Families of rows that turns and mirrors carry onto each other, the same ones carrying the whole set onto itself: the rest of each named row's family, in list order:
4 families of 8 rows:
Melu: [-21  -8  -1  24  26   7  22  -2]
gul: [-11  23  19 -25 -19  -1   0   0]
gid: [-17 -10   6  23  28  11  20   1]
dirup: [-6 -1 -4 11 34  4 32 -6]
ruvo: [  4 -10   0  16  38 -13  14   0]
Zofo: [-18   1  29  16  24  12   8  -8]
viguf: [-22  -8   2  22  21 -20  11  -7]
beru: [  6   2   1 -27 -26  -3  -3  14]
ziz: [-11   8 -12  14  31 -10  21 -13]
vanev: [ 17  11  -9 -10 -26  -5 -10   7]
tosul: [-16 -12   1  24  28   5  19   1]
kud: [ 13  18  -9 -12 -27   1  -6   4]
dizep: [ 18  22  16 -18 -14  10  -9   7]
Roz: [ 25   5   6 -15 -12 -11 -13  16]
vup: [-10 -17  23  20  27  -7   5   3]
sok: [-30  13   8  18  18  -2  14 -16]
Mur: [-1 -6  4 12 37  7 28 -2]
noris: [ 21   9  -2 -12 -24   2 -10   9]
Pilik: [-2 -7 -3 12 35  0 29 -1]
rakop: [  2  -3  10 -19 -16 -28  -5  14]
fofov: [-12  17   0 -21 -21 -24   1   2]
vope: [  4   7   3 -27 -27   2  -2  11]
vogi: [  4  34  -4 -16 -19  -3  -3  -2]
Savof: [ 17  17  -1 -13 -25   6  -8   7]
derof: [  2   4  -3 -28 -27  -5  -1  12]
rup: [  2   8  -2 -27 -28  -2   1   9]
Fana: [-20  -6   3  23  26  12  21  -2]
nevo: [-11  16   6   9  34  13  22 -15]
nusuk: [ 12  16 -13 -12 -17 -23  -8   7]
beva: [  4   4  29 -23 -14  -5  -6  13]
Pira: [ 5 -2 17 12 39 12 15 -4]
Tiluk: [-5  1  1 10 34 10 32 -5]

Which other rows belong to the same family as gul? Zofo, viguf, vup, sok, rakop, fofov, beva
Which other rows belong to the same family as derof? Melu, gid, beru, tosul, vope, rup, Fana

Families of rows that turns and mirrors carry onto each other, the same ones carrying the whole set onto itself: the rest of each named row's family, in list order:
5 families of 4 rows:
A: [  5  18  18  13  -4 -18 -10   3  -6 -19  38]
S: [  5  12 -26   9  -8  -6  16  23 -20  17 -33]
V: [  8   5  -3  13 -23 -44  -4  13 -21  32  25]
T: [ 13   8  -5  21 -14 -39   2  24 -12  40   9]
C: [ 12  -3  17  13   3 -19 -21  -3  -3  -5  35]
R: [ -7  15 -22   2 -32  -9   9  13 -28  24 -26]
D: [ -2  25  23  12 -16 -13 -11   3   1 -16  33]
K: [  4  16   7  -2 -10  20   5   5 -10 -25 -17]
G: [  6   6 -13  -2 -29  -3  10  14 -27  25 -33]
J: [ 16   3  12  10 -32 -33  -4  13 -15  40  14]
E: [  0  13   4  13 -34 -38  -6  12 -14  36  21]
Y: [  3   2  -2   3   8  13  -9  -3 -12 -28  -6]
U: [ 12  15  33  10 -13 -10 -10   4   2 -11  30]
F: [ 11 -14  -8  11 -15 -34 -12   7 -22  38  10]
M: [  4  23  -1  12   8  10   6  15  -2 -27  -9]
H: [  4  -9 -27   1  -8  -1   0   5 -29  15 -29]
Q: [-10  27  -4   1 -14  16   5   5 -12 -27 -14]
Z: [ 12  19  20  23   3 -22  -7  15   5  -5  33]
W: [ -1   7 -30   2 -21 -14  12  14 -36  19 -24]
L: [ -4  20 -10   1  -2  12   6   5 -19 -33 -11]

Which other rows belong to the same family as A? V, W, L
Which other rows belong to the same family as R? D, E, Q
Which other rows belong to the same family as F? C, Y, H

